In the data rows, zero lies at 4.5, halfway between 4 and 5.
Here are some points:
[6. 3. 7. 6. 2. 5. 7. 2. 6. 1. 5. 7. 4. 4. 2. 7.]
[7. 2. 1. 7. 3. 7. 1. 4. 7. 1. 8. 8. 7. 3. 3. 3.]
[6. 4. 5. 5. 3. 3. 5. 5. 4. 4. 4. 6. 5. 4. 3. 6.]
[8. 3. 7. 6. 3. 3. 5. 5. 5. 4. 5. 6. 3. 5. 4. 3.]
[3. 2. 7. 5. 4. 4. 3. 6. 6. 4. 7. 4. 2. 5. 5. 8.]
[4. 4. 6. 3. 4. 4. 4. 3. 4. 4. 7. 4. 4. 5. 5. 5.]
[3. 8. 4. 4. 3. 4. 2. 0. 7. 3. 2. 7. 6. 1. 5. 6.]
[4. 4. 2. 1. 6. 6. 5. 4. 5. 5. 6. 3. 5. 6. 5. 4.]
[7. 9. 5. 4. 8. 5. 6. 5. 4. 2. 2. 1. 7. 5. 2. 1.]
[6. 3. 6. 5. 4. 2. 4. 5. 3. 4. 3. 5. 3. 6. 5. 2.]
[1. 4. 8. 2. 5. 2. 6. 5. 3. 4. 8. 4. 4. 6. 4. 3.]
[5. 7. 7. 4. 2. 4. 5. 7. 5. 2. 4. 6. 3. 7. 7. 4.]
[6. 4. 6. 4. 3. 3. 5. 4. 5. 4. 4. 5. 4. 4. 4. 6.]
[3. 4. 5. 4. 6. 7. 6. 2. 3. 5. 6. 6. 2. 3. 6. 3.]
[4. 3. 2. 9. 2. 8. 9. 2. 8. 0. 7. 9. 1. 4. 0. 5.]
[3. 7. 5. 2. 5. 6. 7. 4. 6. 5. 6. 2. 4. 6. 3. 4.]
[5. 7. 2. 3. 2. 6. 2. 3. 6. 2. 6. 5. 5. 5. 6. 4.]
[5. 4. 4. 6. 4. 5. 6. 4. 4. 7. 4. 4. 4. 4. 5. 5.]
[3. 4. 3. 6. 7. 5. 5. 6. 2. 5. 4. 6. 6. 6. 4. 3.]
[4. 6. 5. 4. 4. 7. 4. 4. 6. 7. 5. 4. 2. 3. 3. 3.]
[6. 3. 6. 5. 3. 3. 6. 3. 5. 5. 4. 4. 3. 4. 4. 5.]
[4. 6. 5. 6. 6. 5. 4. 3. 4. 7. 6. 4. 5. 3. 5. 4.]
[0. 3. 4. 2. 7. 4. 2. 7. 1. 5. 5. 6. 5. 8. 4. 7.]
[5. 3. 3. 8. 8. 5. 6. 2. 3. 5. 2. 3. 6. 3. 3. 4.]
Then 24 other points, each followed by its number:
[7. 3. 6. 5. 3. 4. 5. 4. 5. 4. 5. 5. 3. 5. 5. 6.] 0
[7. 3. 7. 6. 4. 4. 6. 3. 5. 4. 4. 5. 3. 5. 4. 6.] 1
[4. 5. 3. 3. 5. 5. 3. 6. 5. 3. 5. 5. 6. 7. 8. 4.] 2
[5. 7. 4. 8. 5. 5. 4. 3. 5. 5. 6. 6. 5. 2. 5. 4.] 3
[4. 5. 3. 8. 5. 4. 5. 2. 3. 4. 3. 6. 5. 2. 4. 4.] 4
[3. 3. 0. 5. 5. 9. 6. 6. 7. 6. 6. 2. 6. 3. 6. 2.] 5
[4. 4. 5. 5. 5. 4. 4. 4. 5. 3. 6. 4. 3. 5. 5. 6.] 6
[6. 4. 6. 4. 4. 3. 5. 3. 5. 4. 6. 4. 4. 5. 4. 6.] 7
[8. 4. 7. 5. 3. 3. 4. 2. 7. 3. 4. 6. 4. 5. 4. 5.] 8
[6. 2. 5. 2. 4. 5. 3. 8. 5. 3. 5. 5. 5. 4. 3. 6.] 9
[4. 4. 4. 6. 7. 5. 4. 4. 5. 6. 5. 4. 6. 4. 5. 4.] 10
[5. 8. 1. 1. 1. 8. 3. 5. 2. 9. 5. 7. 4. 9. 8. 6.] 11
[4. 6. 4. 3. 4. 7. 4. 3. 5. 6. 6. 3. 3. 5. 6. 4.] 12
[3. 3. 3. 3. 8. 6. 2. 7. 3. 7. 4. 4. 5. 4. 5. 3.] 13
[6. 5. 6. 6. 4. 4. 7. 4. 3. 2. 3. 2. 5. 2. 2. 7.] 14
[4. 4. 6. 4. 3. 4. 4. 3. 4. 4. 4. 4. 3. 6. 6. 6.] 15
[4. 7. 3. 3. 5. 5. 4. 6. 4. 6. 2. 3. 7. 4. 7. 4.] 16
[3. 4. 4. 5. 6. 5. 5. 4. 3. 5. 3. 6. 4. 3. 4. 3.] 17
[2. 5. 3. 1. 6. 7. 3. 7. 1. 8. 3. 4. 4. 5. 5. 3.] 18
[3. 5. 3. 3. 5. 7. 6. 4. 4. 7. 5. 3. 4. 4. 4. 2.] 19
[7. 0. 4. 4. 0. 1. 0. 1. 8. 1. 5. 6. 9. 2. 1. 5.] 20
[2. 6. 5. 2. 6. 5. 5. 4. 4. 6. 3. 5. 6. 2. 5. 5.] 21
[5. 6. 4. 4. 6. 3. 3. 4. 4. 5. 3. 5. 5. 5. 6. 4.] 22
[2. 1. 7. 4. 6. 4. 1. 9. 8. 4. 8. 3. 2. 8. 6. 8.] 23
Which of these numbered points is nearest to each point below, looking only along the 7 directions in which the first points spread most? Its number follows each.
[3. 6. 3. 6. 7. 5. 3. 6. 2. 8. 4. 5. 5. 2. 3. 3.] > 10
[5. 7. 2. 6. 4. 2. 1. 4. 2. 7. 1. 0. 5. 4. 4. 2.] > 16
[2. 2. 7. 5. 1. 1. 3. 3. 3. 3. 5. 2. 2. 5. 6. 9.] > 15
[4. 6. 5. 3. 4. 6. 4. 3. 4. 6. 7. 3. 3. 4. 5. 4.] > 12
[5. 5. 6. 3. 4. 3. 5. 7. 6. 4. 3. 3. 4. 5. 3. 5.] > 7
[5. 3. 5. 3. 3. 3. 5. 5. 5. 5. 4. 5. 5. 4. 4. 7.] > 15
[6. 5. 7. 4. 3. 3. 3. 5. 5. 2. 4. 5. 4. 7. 8. 3.] > 9
[5. 6. 6. 6. 2. 1. 2. 1. 7. 3. 6. 5. 4. 1. 5. 8.] > 8
[5. 5. 8. 3. 3. 4. 6. 5. 5. 3. 7. 5. 3. 4. 3. 6.] > 7
[1. 6. 2. 4. 4. 7. 7. 4. 6. 8. 6. 3. 4. 6. 2. 1.] > 19
[5. 5. 2. 3. 5. 4. 7. 6. 6. 2. 6. 4. 5. 5. 2. 3.] > 6
[8. 5. 4. 7. 6. 3. 3. 6. 6. 4. 3. 1. 8. 8. 3. 5.] > 22
[2. 2. 5. 5. 9. 5. 3. 5. 4. 3. 3. 6. 6. 6. 6. 2.] > 13
[5. 8. 5. 6. 3. 3. 2. 4. 4. 6. 7. 4. 1. 2. 7. 2.] > 12
[4. 5. 3. 5. 5. 6. 3. 5. 5. 5. 5. 2. 2. 6. 6. 5.] > 12
[4. 5. 3. 3. 6. 5. 4. 5. 5. 4. 6. 6. 5. 7. 7. 3.] > 2
[2. 5. 5. 5. 6. 8. 6. 3. 4. 6. 5. 2. 1. 3. 5. 4.] > 19
